One turning vector, and how many ticks it has turned
The counts run from 0 to 467.
[ 93 122 108 142 145  72 119 126 104 156 127  73 128  88 117 119  73 130
 122 139 134  88 118 148 107 101 106 161 119 111 114 107 151 125 106 130
 108  45 136 138 135 113 158 120 107 126 142  83]
89
[105 113 134 128 120 107 133 126  87 123 141  63 137  95 133 119  62 141
 135 124 149 104  89 149 120 101 122 163 105  77 123  87 135  94 127 133
 110  56 148 132 138 133 129 133 126  96 118 106]
241
[124 138 128 150 123 135 114 125  74 119 147  80 128  99 124 121  83 149
 117 115 168  89  90 124 122  83 118 154  92  86 124  93 120  79 140 144
 102  73 149 112 138 119 154 107 105 115 110  96]
397
[ 78 119 137 129 128  98  92 130  92 115 107  78 129 116  92 110  98 142
 119 111 175  88  99 148 129 122 106 151 129  92 115 120 164 113 145 115
 104  72 130 148 143 145 168 132 121 134 121  60]
63
[ 62 133 136 138 144 103  94 102 126 119 103 106 131 119 109 114  83 106
 129 116 171  84 122 139 121 103 135 157 113 130 104  93 150 129 119 122
  95  93 111 124 103 142 175 103 101 157 117  60]
444
[ 72 150 138 136 124 146 109 117  57 109 119  90 108 115 112 127  88 124
 129 119 184 103 116 144 127 115 125 155 124  86 128 127 137  61 134 137
 107  83 140 123 118 148 170 105 121 127 110  98]
214
[ 82 117 138  96 124  83 136 126 121 133 106  70 128  82 132 110  82 120
 125 127 152  92 109 146 111 104 140 169 130 112  95  84 148 113 113 122
 131  70 127 143 126 123 141 114 109 137 146  59]
339
[116 131 136 136 118 122 138 129  78 106 148  71 118  89 134 122  56 142
 139 120 152 109  94 133 105  92 136 171  94  82 112  87 130  85 108 133
 100  70 153 118 127 124 127 126 115 101 126 109]
405
[ 92 117 132 126 138  79 147 118 128 136 107  85 134  88 127 109  80 126
 127 133 143  82 107 124 115  80 109 170 105 116 106  73 151 106 116 137
 133  70 140 151 131 121 150 110 107 140 146  80]
174
[ 70 126 137 166 153  94 104 104 122 119  87  95 141 123  90 102  92 126
 129 130 167  80 123 133 128  94 101 167 104 119 115 101 161 112 123 125
 102  84 136 149 128 148 178 112 113 155 129  78]
452
[102 130 128 159 151 103 107 124  94 137 111  87 153  99 122 109  72 156
 122 142 184 105 129 158 124  77 139 175 122  90 137 109 143  82 126 147
 119  70 148 108 157 143 163 123 123 132 129 107]
381
[ 82 123 142  95 140 100 101 132 108 110 100  88 145 103 111 108  92 138
 138 111 196 117 104 147 109 105 151 150 142  98 101 110 157  97 124 123
 111  86 116 123 143 144 159 122 112 150 126  46]
54
[ 72 125 159 123 134 143 129 129  74 106 118  82 111 106 116 113  92 126
 157 134 191 132 100 113 100 106 125 137 120  94 118 119 155  71 106 125
 126  85 155 131  98 127 151 111  98 144 122  79]
40
[ 87 130 140 159 152  89 116 107 114 125  87  92 150 109 108 114  83 144
 126 135 171  85 121 131 131  79 114 176 110 101 139  93 152  82 129 144
 121  83 142 144 141 147 165 118 128 146 135 108]
459
[ 91 139 133 143 121 111 125 112  99 153  98  94 117  97 113 103  94 140
 106 133 164  74 120 127  98  74 155 174 108 126 107  98 146 122 123 138
 136  99 142 114 113  99 169 102  86 159 129  72]
19
[118 128 134 129 101 129 125 122  86 135 125  72 128  88 124 107  75 146
 103 116 157  80 101 160 116  81 163 182 100  96 103  92 133 115 128 128
 120  87 145 105 139 120 141 124 109 107 117  87]
407
[ 61 130 145 116 120 116  99 124  70 112 110  81 113 129  98 121  91 125
 130 107 181 101 103 145 114 134 125 143 132  97 114 128 156 100 133 113
  96  83 124 137 112 143 174 121 123 134 108  66]
56
[ 89 135 150 112 135 125 133 126 108 107  96  91 129  79 128 108  89 132
 130 133 174 103 122 125 106  78 147 178 115 101  97  96 152  63 102 142
 135  91 148 128 134 137 142 103  99 149 148  77]
35
[ 71 123 150 128 109 141 129  96 119 109 110  86 133  95 136 115  75  96
 131 114 165  80 104 154 141 110 137 172  94 111  99  78 141 107 121 121
 120  93 134 124 105 157 141 102 101 125 106  90]
432
[ 86 127 126 116 142  72 100 126  83 150 139  82 130 132 119 122  71 134
 131 111 171 107  93 154 111 113 139 130 136  99 123  99 140 128 145 119
 109  65 113 127 117 115 177 123 116 130 102  70]
73
[ 93 134 140 137 126 116  87 120  96  94 112  90 129 123  88 108  87 142
 120  99 170  86 102 136 114 106 137 161 111 101  97 108 154 119 126 117
  73 101 117 125 127 139 168 121 109 141 112  59]
141
[102 129 131 154 153 146 115 120 110 124 125  92 135  67 127 107  91 130
 127 151 175 101 124 129 124  75 130 164 103 116 104  99 143  83  94 141
 119  77 150 103 136 133 137  99  80 143 138  84]
113
[ 84 113 135 161 126 134 112 101 121 147 105  84 135  79 125 105  88 108
 115 138 163  72 115 153 143  87 118 168  98 130 108  94 142 127 121 131
 131  80 141 113 120 133 150  99  85 140 112  90]
269
[ 85 127 151 106  99 100 165 125  84 127 115  65 115 106 139 122  66 135
 139 111 152  99  91 140 104 103 145 168 106  87 118  87 137  93 129 126
 135  81 148 141 109 121 139 129 129 115 125 108]
327
[ 46 139 126 131 138 109 100 114  86 140 117  89 107 115 124 130  83  92
 134 128 174 100 134 153 119 126 126 142 137 118 111 123 152 104 115 121
 115  69 118 130  94 133 177  99 105 142 111  78]
359
[ 49 120 149 166 147 111 113  98 103 119 102  87 124 133 101 115  73 114
 151 132 172 103 110 133 122 109 100 149 106 112 121 111 159 115 111 117
 107  80 134 142  91 144 169 116 109 143 112 101]
446
[ 98 138 145 139 114 145 139 114  96 135 103  88 117  82 122 106 104 133
 110 134 174  72 108 118 118  75 136 171 102 112 112  98 140  87 126 147
 150 103 156 121 116 114 159  91  85 149 123  82]
26
[ 76 125 149 134 109 105 152 105  92 152 127  80 119 120 134 119  70 118
 130 119 156  75  90 130 119  92 128 150 101 112 127  71 127 112 151 137
 146  78 140 136  88 109 164 100 112 128  91  97]
171
[ 64 144 149 134 106 140 137 116  62 132 100  88  89 114 115 118  79 120
 134 125 176  99 121 136  90 108 152 160 115 107 118 124 152  94 109 130
 132 101 149 119  84 111 162 110 101 145 120 101]
31
[ 73 145 141 118 109 123 116 125  88 124  83  88 105 102 109 107 104 129
 111 124 178  88 130 144 101 106 156 172 125 115  99 125 162 106 109 123
 120 103 133 123 118 123 166 115  94 156 136  65]
37
[ 96 129 122 164 146 126 110 127 101 147 127  88 119  77 113 104  92 126
 117 151 164  98 119 121 114  82 112 149 108 128 108 113 146 115 100 135
 122  70 149 112 129 107 152  95  68 146 129  67]
106
[ 88 118 120 128 129  81 120 122 108 144 129  69 123  91 126 113  59 125
 133 130 131  99 110 161 103 103 127 160 117 118  97 100 151 145  99 116
 105  60 127 122 117 111 146 136 102 120 133  78]
254
[105 154 139 141 133 107 100 123  89 103 110  99 124 125  84 111  98 154
 112 102 176  81 108 115 108  89 136 162 110  99 114 101 146 102 136 135
  81 101 129 125 134 125 177 112 105 153 124  58]
305
